These are runs of 8 systems, one row a step. Runs of the same system follow the same rule from any start.
A, trace 1:
[[-18  -6 -24 -35  17  22  46 -31 -66  62 -24  10 -18  18 -35  -2  -9  17
    7  -7]
 [-45 -12 -22 -36 -27 -42 -33 -23 -19  -5  46   2 -29   9  21 -12  44  15
  -15  38]
 [ 27  11  34  21 -10 -25 -12   5  57 -18  50   3  41 -20  42  13   6 -12
   -2  10]
 [ 32 -14  38  17  44  46  35  -5  16   6 -22  -6  20 -26 -14   1 -53  -7
    8   4]
 [-22 -42 -43   3  16  19  -4 -15 -38 -12 -27   6 -29   5 -32 -31 -27  -4
   -8  -2]
 [  3  -6 -61  -9 -32 -23 -15  16  -5 -12  25   9  -1  41  14 -10  31 -20
    6 -13]
 [ 20  38  20 -21 -22   5  21   5  38  28  19 -12  -3  21  27  20  19 -19
   24   1]
 [-19  14  46   6   6   0  16 -48   6  37  -4   1 -17 -29  -1  10 -22  10
   -5   5]]
X, trace 2, 8 rows:
[[ 20  23  63  20  -9 -26  56 -27  29  46  38  -3  21 -41  34  -1 -34 -28
   -9  -6]
 [-29 -37  31 -17  32  34  45 -48 -37  22  -4  31  20 -45 -30 -32 -38  -4
   -6  14]
 [-32 -60 -51 -14   6  27 -33 -30 -10 -49  19  48  11   2 -20 -42   5 -19
    4  17]
 [ 46 -14 -64   9  -9  21 -22   3  53 -25  32  19  16  48  18   5  10 -40
   33 -14]
 [ 52  25 -23   3   3  16  31 -14  32  55  -1 -33 -42  45  14  29 -23 -19
   25 -15]
 [-18  11   1  -7  -8 -45  31 -42 -34  68  11 -31 -62  -1  12   1 -19  14
  -25   6]
 [-32 -21  26 -19 -13 -58  22 -18 -37  12  60  10  21 -41  25 -32   8   5
  -37  28]
 [ -5 -37  42 -14  11  29  15  -6  23 -39  39  36  60 -44   8 -38  -9 -35
    4  29]]
P, trace 3 (8 x 20):
[[ 21  -9 -16  -3  12  11  10  36  -7 -10 -23 -39 -26  19  -3  -8 -16  -7
    0   6]
 [-14  23  -6  14 -37 -27  -1   9   2   5 -13 -12 -32  10   7  -9   2 -21
   -8 -25]
 [-13  30  15 -13 -24 -19  19  -7 -13  33  12  18  20   3   6  14  25   5
    4 -17]
 [-22   0  37 -33  11  19   0 -14  -3   4   8   8  10 -14  -5   7  17  19
    6  33]
 [ -7 -23  11  19  20   9 -36 -12  17 -37  -1   7   9 -24  -5   1  -9  16
   -6  18]
 [ 35 -18 -25  31  23   3  -7  26   0 -23 -10  -5  23   4  -6   6 -20   5
   -2 -14]
 [ 19   5 -22  -3  -5   5  18  34 -10   4 -25 -29 -22  27  -3  -7 -11 -17
    4 -14]
 [-23  31   0  -6 -39 -20   6  -2  -2  21  -8  -7 -33  15   6  -2  15 -14
   -1 -17]]
B, trace 4:
[[-27  16 -43  36 -40 -79 -14 -43 -31  42  15  11 -36   9  10   8   5  13
  -28 -41]
 [ 25   8  12 -56   0 -29  47  23 -22  39  66  -8  44  10  36   9  37  13
    4  31]
 [-24  -8  84 -24  11  37   6  -9  39 -29   5 -12  -5 -46   7 -26 -12 -19
    1  53]
 [-22 -28  -2  61   6   1 -31 -34   5 -37 -15  54  37 -41 -24 -16 -31  -6
  -13 -34]
 [ 35 -37 -80  -7  30  31   5  19 -31  -7  -6  21  33  42 -23   0   0   3
   21 -18]
 [ 10   4 -39 -26 -11  24  -9   7  24   2 -10 -46 -78  54   8  -3   3 -25
   19  19]
 [ -3  46  13  27 -45 -54   6 -31  27  46  18 -15 -39   3  34  16  -2 -15
  -10 -27]
 [  2  14  50 -19   8 -31  55 -12 -34  56  35   6  43 -32  13  12   1  24
  -13   8]]
F, trace 5, 8 rows:
[[  6  -9  13 -40  47  48   1 -49   5  35  10  -2 -11   7  -9  33   1  40
   24  46]
 [  7 -36 -30  36  22 -18 -46 -37  22 -19  15 -28 -54  -4  11   1 -34  15
  -21  25]
 [ 51 -22 -22  41   7 -39  21  39  -4 -14  21 -20  30  -5  24 -15 -33 -19
  -23 -17]
 [ -3  -5  12 -36 -12  22  65  36 -26   6  -9  -8   8   2  -5 -45 -10 -49
    5  -1]
 [-60  10  -5 -22 -45  10   0 -39  -7   9  -2  45 -15   5 -13 -26  25 -34
   13 -16]
 [ -1  13 -11  -6  -5  -4 -26 -42  16  19  37  46  36  12   8  41  37  25
   20  -5]
 [ 39 -12  11  -9  48  26  -8 -21  32  11  22 -25  -6   5  13  36 -13  32
   14  43]
 [ 21 -31 -10  39  25  -8  -4 -10  12 -10  -6 -40 -45 -12   5 -16 -58  -7
  -22  10]]
X, trace 6, 8 rows:
[[ 10 -27 -69  50   5 -14 -53  30 -20 -53 -23  29  36  16 -22   5   5  19
   -8 -40]
 [ 51  23 -33 -19  -7  12  12  87   4 -11 -20 -40   4  59   8  17  24 -11
   24 -13]
 [-20  64  39  -5 -38 -12   6  13  17  30 -42 -50 -73  14   8  18   8  -5
    2  -8]
 [-45  41  48  12 -21 -60   0 -24 -37  42  -2  15  12 -36   0  28  20  50
  -28 -19]
 [-15 -23  49 -30  34   0  -1  21 -33 -26  20  13  65 -41  -5   1  23  49
  -12  46]
 [ -2 -36  23  18  27  46 -45  24  38 -87 -23   1  18 -27 -13 -19 -15  -8
    3  27]
 [ 29   0 -46  61   1  27 -27  25  22 -36 -55  13  11  24 -26  11 -25 -19
   15 -60]
 [ 22  35 -51 -12 -13   3  19  45 -33  35 -43 -26 -26  64 -15  26  17   6
   19 -39]]
Y, trace 7:
[[-14   2 -52  17 -20  27  -9 -29   0   6 -34  31 -25  32 -27  -7  -9 -29
   20 -46]
 [ 18  18 -53 -30 -11  -4   3  -8  -9  43  20   0 -13  58   8  33  34  12
   24  -8]
 [ 15  21  30 -29  -1 -23  13  -9  22  35  43 -42 -29   6  40  21  13  15
   -1  43]
 [ -6  -7  54  30   8 -42  10 -28   9   8  28 -11   4 -56  23  -7 -34   9
  -35  17]
 [-11 -50   3  21  24  -1  13  -4 -33 -29   4  32  51 -45 -17 -38 -32  -5
  -23  -3]
 [-13 -40 -40 -14   0  52 -10  15  -4 -53 -17  33  17  15 -27 -42   0 -40
   19  -3]
 [ 11  20 -47  -2 -28  41 -19  -6  43  -4 -16  15 -24  56  -5  11  16 -40
   43 -30]
 [ 31  44 -16  -6  -5  -6  16 -25  16  70   7 -20 -33  44  15  53   9  16
   22 -15]]
B, trace 8:
[[-45  26  20 -13 -33 -39 -27 -63  15  32  36   6 -42  -5  25  17  30  17
   -7  20]
 [ 27  -7  37  10  22 -28   6 -21  17  11  64  17  65 -35  30  24   3  27
  -10  22]
 [ 22 -54  29   4  57  40  16  14   1 -38  -3 -12  29 -39 -11 -26 -48  -1
   -9  38]
 [-18 -44 -44  34  -4  13 -21  12 -12 -55 -35   8 -19  -2 -26 -51 -34 -37
  -12 -20]
 [ 10   8 -78  -3 -39   0   9  13 -11  10  -5  22  -4  59  -3 -10  19 -42
   22 -51]
 [  4  46  -1 -47 -24  18  27 -23  18  63  10 -14 -41  46  14  26  26 -12
   35   3]
 [-24  28  57  -2  -2 -29  -5 -66  21  47  32  -9 -28 -30  24  30   0  31
  -12  28]
 [  6 -34  39  19  36 -37   3 -17 -14  -7  47  11  56 -59  16   1 -17  38
  -34  29]]
Y, trace 9 (8 x 20):
[[ 54  13 -49  -3   3 -20 -19  76  -4 -15   1 -39  10  54  16  35  32  25
    9  -3]
 [ 19  49  58 -12 -20 -10  36  58  18  16 -23 -66 -29   2  24   9   0 -13
   -2   8]
 [-52  38  65  21 -31 -47  19 -10 -30  28 -26   5  -5 -48  -5  -3  -6  13
  -32 -26]
 [-43 -15  18 -16   9 -11 -13   2 -54 -19   1  47  64 -33 -24  -1  32  45
  -12   5]
 [-10 -23   7 -18  22  54 -52  26  24 -73 -16  15  27   0 -18   2  26  13
   20  33]
 [ 28  16 -17  46   5  36 -45  17  53 -36 -52 -14 -21  24 -12  29 -16  -6
   22 -27]
 [ 37  33 -31  24   3 -17  18  32 -24  42 -45 -40 -30  38  -7  37 -13  21
    1 -42]
 [-18  29  18 -37 -25 -53  34  41 -51  38   1 -49 -32  10  18  -1  26  21
  -23  13]]
W, trace 10 (8 x 20):
[[ 22  -6   0 -58  28  13  45  35 -52  25  21  15  71  13  -7  14  34  33
   16  18]
 [-27 -23  18 -34  16  52 -41 -21  37 -41  -4 -19 -51   1  -4 -11   5  -1
   14  63]
 [ 10   4 -22  79 -12 -24 -47 -27  37 -21  -5  29  11  -9   2  18 -20  -5
   -7 -49]
 [ 56   6 -18   1  28  -4  49  40 -35  37 -12 -22  28  21  -4  23 -16  18
    3 -20]
 [-32   0  16 -39 -13   2  11   9 -11   2 -12 -46 -70   6   4 -29  -1 -13
   -9  37]
 [-39  18  16  19 -51 -41 -20 -18  15 -12  22  36  15 -20  16 -12  23 -20
  -12 -22]
 [ 21   1  21 -18  24  23  25   8  -9  11  12  32  75  -8  -8  20  12  18
   19   1]
 [ -9 -30   1 -14  39  49 -21 -18   4 -20 -22 -13 -29  -1 -21  -1 -17  18
    9  37]]
A, trace 11 (8 x 20):
[[ -3  36  42 -22   8   4 -19   3  21  15 -11 -42 -37   7  11  44  22  41
    8  34]
 [-17  12  40  52  -1 -45 -22  -7  -1  -6 -20 -19 -14 -44   3  12 -25  30
  -37  -9]
 [ 10 -14  10  15  18 -19  18  53 -45 -21 -16  -1  55 -24 -10  -8  -8  20
  -22 -12]
 [-19 -10   8 -34  -3  40  -4  54 -11 -48 -35  -6   5   8 -20 -26  19 -15
   12  16]
 [-27  26 -11  12 -36  22 -38  -2  28 -25 -34  26 -11  20 -16   7  23 -20
   23 -34]
 [ 15  40 -12  10  -2  -1 -11 -13   3  38 -13  15  12  27  -7  59  24  36
   22 -32]
 [  0  19  24 -11  20 -21  -7  -1 -16  29  -6 -42 -30   0   6  39   9  59
  -11  28]
 [-18  -1  38  27  -5 -52 -14  23 -12 -23  -2 -32 -10 -40  14 -10 -11  22
  -43  14]]
P, trace 12:
[[ 15 -21 -17  20   4  19  -5 -31  31 -12  26  43  38  -4   3  -6 -12 -28
   16 -13]
 [ 35 -24 -33  -4  31  41  19 -20  10  16   3   2  -2  23  -9   2 -27 -14
   22   2]
 [  4 -18 -35   5  -1  -4   0 -28   6  13   9 -21 -56  18   8 -14 -25 -19
   -4   7]
 [  5   0 -13  10 -23 -43  19 -22   0  28  42   1  -5   0  27 -11  -8 -20
  -14  -9]
 [ -3  -5  28 -25  -3   1  45 -16  -6  23  32  12  23 -18  12 -21  -5 -22
    1  13]
 [-27 -27  15 -10   5  31   3 -34   7 -17   7  29   8 -23 -12 -31 -14 -23
    6  17]
 [  8 -33 -38  17  13  23 -19 -26  14 -23  12  35  21   6 -10  -8 -12 -14
   12  -8]
 [ 43 -19 -48   2  17  21   6  -3  16   6  12  -8  -8  36   5   5 -16 -17
   19  -1]]
G, trace 13:
[[ -3   0  28 -48 -24 -11  33  25   9  -5  49 -12  13  -3  34 -32  23 -35
    1  35]
 [-20   0  55  -1  -1  36  18 -49  36   6   5  27   9 -36  -3 -14 -23 -30
   12   8]
 [  6 -27 -29  22  32  28  -5 -49 -11  11  -4  47  31  -5 -29  12 -21  15
   11 -21]
 [ 34 -37 -70  -5  25  15 -20  13  -6 -18   9 -12  -8  41  -2   4  -1   8
   10  13]
 [ 27   9 -18  13 -19 -18  -5  22  36  -7  10 -45 -46  26  30  -6 -10 -31
   -1   2]
 [  2  33  26  12 -30 -35  45  -3  -2  45   4 -15 -10  -9  19  -4 -16 -24
  -11 -28]
 [-32  -7  22 -34  -1  -9  43 -24 -47  35  18  20  16 -22  -7 -22   2   1
  -10  11]
 [-27 -41   1 -22  12  20 -19 -36   2 -26  33  37  24 -19  -5 -22   8  -1
    4  34]]
F, trace 14:
[[ 15 -15 -37  64  10 -34 -43   7   6 -24 -29 -45 -58   5   2   6 -40  15
  -30 -12]
 [ 32  10  -4  22 -16 -56  37  78 -35  -3  -5 -33  26   1  18 -12  -6 -10
  -28 -29]
 [-45  24  52 -52 -34  10  48  40 -28   3 -21  -5   3 -12  -6 -36  23 -31
    2   6]
 [-73  21  32  -7 -36  10 -35 -42   6 -12 -12  58   9 -21 -19   0  36   0
    9 -12]
 [ 15   3  -3  12  31  19 -48 -22  18  -9   6  36  51   2 -10  58  25  56
   20   2]
 [ 50 -14 -10   9  55  36 -24  18  24 -16 -22 -52 -27  19  -4  35 -24  34
   10  32]
 [ 19  -2 -20  48  -5 -30   1  32  -2 -10 -36 -56 -57   6   6 -14 -44 -16
  -27 -21]
 [-11  21   7   6 -40 -55  45  52 -49  14  -9  -8  17  -6   7 -25   4 -18
  -27 -37]]
W, trace 15 (8 x 20):
[[-56  47  34   9 -36 -11  -9 -35   1  30 -45 -13 -72  -6 -11  10   0   3
   -6 -19]
 [-24  25  16   7 -18 -71  -8  -6 -40  26  28  21  37 -20  14  27  37  51
  -26 -12]
 [ 13 -17  50 -36  35  13   1  40  -1 -30  22 -19  43 -23  11   4  20  33
   -3  60]
 [-16 -24  26  32  15  38 -41   8  33 -71 -39   0  -6 -30 -20 -21 -28 -14
   -3  10]
 [ 11   2 -48  48  -5   4 -15  27 -18 -17 -52  22  21  19 -31   8 -11  -4
    4 -65]
 [ 14  30 -33 -35  -9   6  16  41 -28  30 -28 -32 -28  58  -7  23  29  12
   18 -11]
 [-31  49  36 -20 -39 -26 -13 -12  24  24   6 -31 -57   9  25  20  31   8
   -1  17]
 [-15  27  68  22  -9 -45  -1 -18   7  15  25  14  39 -50  20  24   9  30
  -21   0]]
G, trace 16:
[[-12  15   2 -29 -31   1  11  26   5  -4  -1 -17 -23  20  11 -18  20 -29
    7   5]
 [-24  30  32  -6 -26  -5   6 -31  17  25   8  14  -7  -8   9   8  11  -9
    6  -6]
 [ -2  -4  14  -7  23   2   7 -31 -15  24  14  20  27 -14  -6  21   1  32
    1  10]
 [  7 -37  -9   0  35  12 -18  -1  -6 -26   6  -7   5  -9  -5  -2 -13  22
   -6  30]
 [ 17 -16 -14  33   2  -1 -20  21  21 -38  -9 -11  -1  -1   4 -10 -20 -17
   -6  -9]
 [ 14  20  -9  12 -20   0  20  30   0   5 -23  -5   2  17  -3  -3  -5 -26
    6 -35]
 [-23  22  -1 -28 -24  -1  20  -3 -19  29  -9  -1 -23  19  -4  -3  17  -8
    8  -6]
 [-27   8  14 -19 -12 -15  -9 -35  -1  18  28  12  -7  -6  12   9  23  15
   -1  19]]

Which system made each run below?
trace 17:
[[-10  18   7 -13 -24 -34 -34  46   5 -30   5 -38 -22  13  23   9  39  18
  -11  24]
 [  1  39  61  17 -20  -7  -5  31  35 -18 -15  -6  24 -23  12  15  10  -4
    0 -11]]
	W
trace 18 (2 x 20):
[[ 23 -15 -51  14 -18  -7   5  36  -5 -24   6  15  29  24   4 -21   3 -37
    5 -31]
 [ 12  32  -2 -30 -24  29  30  18  18  22 -12 -12 -18  38   3   1  13 -36
   31 -11]]
	X
trace 19, 2 rows:
[[ 27 -23  -6  14  51  48  -5 -57  24  18  -1  11   0  -3 -15  28 -37  20
   20  12]
 [ 21 -48 -51  20  36 -14  -9 -19 -19   1   9 -30 -39   7   0  -8 -41  16
  -21  17]]
	P
trace 20, 2 rows:
[[-17  -2 -38  16   0 -10   4  19 -69   6 -46  25  21   9 -40   3   4  26
   -8 -47]
 [-15  12 -15 -54 -22  -1 -13  56 -19 -23   0 -15  -1  37   5  -1  59   8
   12  22]]
	X
trace 21:
[[ 26   7  -1  44  16  42 -18   8  27 -24 -40  34  48  -1 -27  25 -15  -1
   23 -44]
 [ 22   0 -50  -6  27  32  -4  14 -23  16 -44 -22 -30  48 -28  28  -4  26
   19 -11]]
	P
trace 22, 2 rows:
[[ -5  21  -7 -28 -23  13   4  25   4   2 -15 -16 -24  32   2  -2  23 -17
   17   0]
 [-18  37  21   3 -26 -19 -12 -20  15  23   1  -1 -18   1  11  25  19  10
    1  -9]]
	X
trace 23, 2 rows:
[[  0 -16  -4  26   7   5  19 -42   2  18  -5   6 -21 -14  -8 -18 -46 -22
   -7 -14]
 [  3 -28 -42 -11   2 -14  21 -13 -33  17  27  15  12  10   1 -18  -4  -6
   -6  -3]]
	A
trace 24, 2 rows:
[[ 12 -27  59  30  21  -2  30  -7  25 -16   7 -28  -6 -58  14 -38 -67 -30
  -28  24]
 [-27 -40 -26  39  -8  -3  16 -18 -35 -18 -19  45  20 -27 -28 -54 -42 -38
  -20 -42]]
	Y
trace 25 (2 x 20):
[[  1  13 -13 -11 -30 -32  17  -7  -2  24  38  12   9  14  24  -3  20 -17
    1 -10]
 [  1   7  39 -24   4   7  26 -19  16  23  30   2  14 -13  16   4   3  -5
    7  25]]
	A
trace 26, 2 rows:
[[  6 -21 -45 -50   1  23   5 -12  -9   3  50  52  56  32   3   0  44  -6
   32  10]
 [ 24 -11   2 -18  23  63 -18 -35  69  -8  14 -12 -32  19   9  12 -11 -19
   36  40]]
	B
trace 27 (2 x 20):
[[-18  51  28 -10 -44 -26 -10  10  21  14   5  -8 -13  10  21  20  38   0
    6  -7]
 [-12  30  59 -15   8  -7  15 -13  -8  35   2   0  15 -23   1  30  12  38
   -2  13]]
	G
trace 28 (2 x 20):
[[ 27  21  26  12  31 -15  10  -5 -16  38   3   5  48 -13  -1  56   4  60
    0  -8]
 [ -8 -23  30 -14  39   2 -11  22 -23 -22 -16 -45 -23 -22  -6  -1 -11  43
  -23  52]]
	A
trace 29:
[[-13  -6  -2 -21 -17 -30  23  -9 -22  19  36   3   4  -3  17 -18  10  -9
  -11  10]
 [-14  -9  31 -18  -8  10  13 -11  14 -10  27  17  23 -20  11 -20   5 -22
    4  20]]
	P
trace 30 (2 x 20):
[[ 11  23   6 -12 -17 -16  19  -9  11  34  31   4  12  13  22  17  16  -5
    9  -5]
 [ -4   2  45 -15  16  11  19 -22   7  18  12  -6   3 -22   5   4 -10   9
    0  27]]
	B
trace 31, 2 rows:
[[-19   6  49 -10  10  23  39  -2 -23  17 -28   8  18 -29 -21 -10 -18  -1
   -1  -4]
 [-43 -27 -11 -13   4  13 -25 -16 -28 -27  -7  31   9 -10 -23 -17  15  13
   -3  11]]
	A
trace 32:
[[ -4  27  69 -30  26  21  27  26 -25  18 -23   0  49 -24 -17  32  19  50
    7  15]
 [-48 -15  22  -3  17  29 -52 -11  -2 -42 -45 -10 -41 -20 -29  -3   2  32
   -6  33]]
	F
trace 33 (2 x 20):
[[  6  20  26   9  -6 -15 -34  28  36 -26  -6 -48 -36   3  22  19   7  13
   -7  24]
 [  8  31  35  45  -5 -37   6  16  -3  13 -22 -12  14 -25   3  23 -16  19
  -21 -31]]
	P
trace 34:
[[ 23  -8 -69  24  14 -17   7  -6 -51  31  -5  33  38  27 -22  26   1  30
    3 -51]
 [ 25  -4 -25 -54  12   7  10  27  -6  16  17 -57 -44  47  19   8  18  11
   11  47]]
	W
trace 35, 2 rows:
[[-39   2 -17  42 -43 -18 -15 -58  20   5  -4  21 -50  -9   0 -27 -26 -46
  -11 -35]
 [ 25  -8 -50  -6   4 -14  23 -22 -28  41  42  45  56  23   2  17  15   8
   12 -27]]
	Y
trace 36, 2 rows:
[[ 45 -19 -53  54  18  -2  17 -64  16  45  15  22  -5  11   0  11 -57 -18
    4 -43]
 [ 35 -27 -48 -17  16 -26  58 -14 -38  57  38 -32 -29  25  18 -17 -31 -11
  -12  11]]
	W
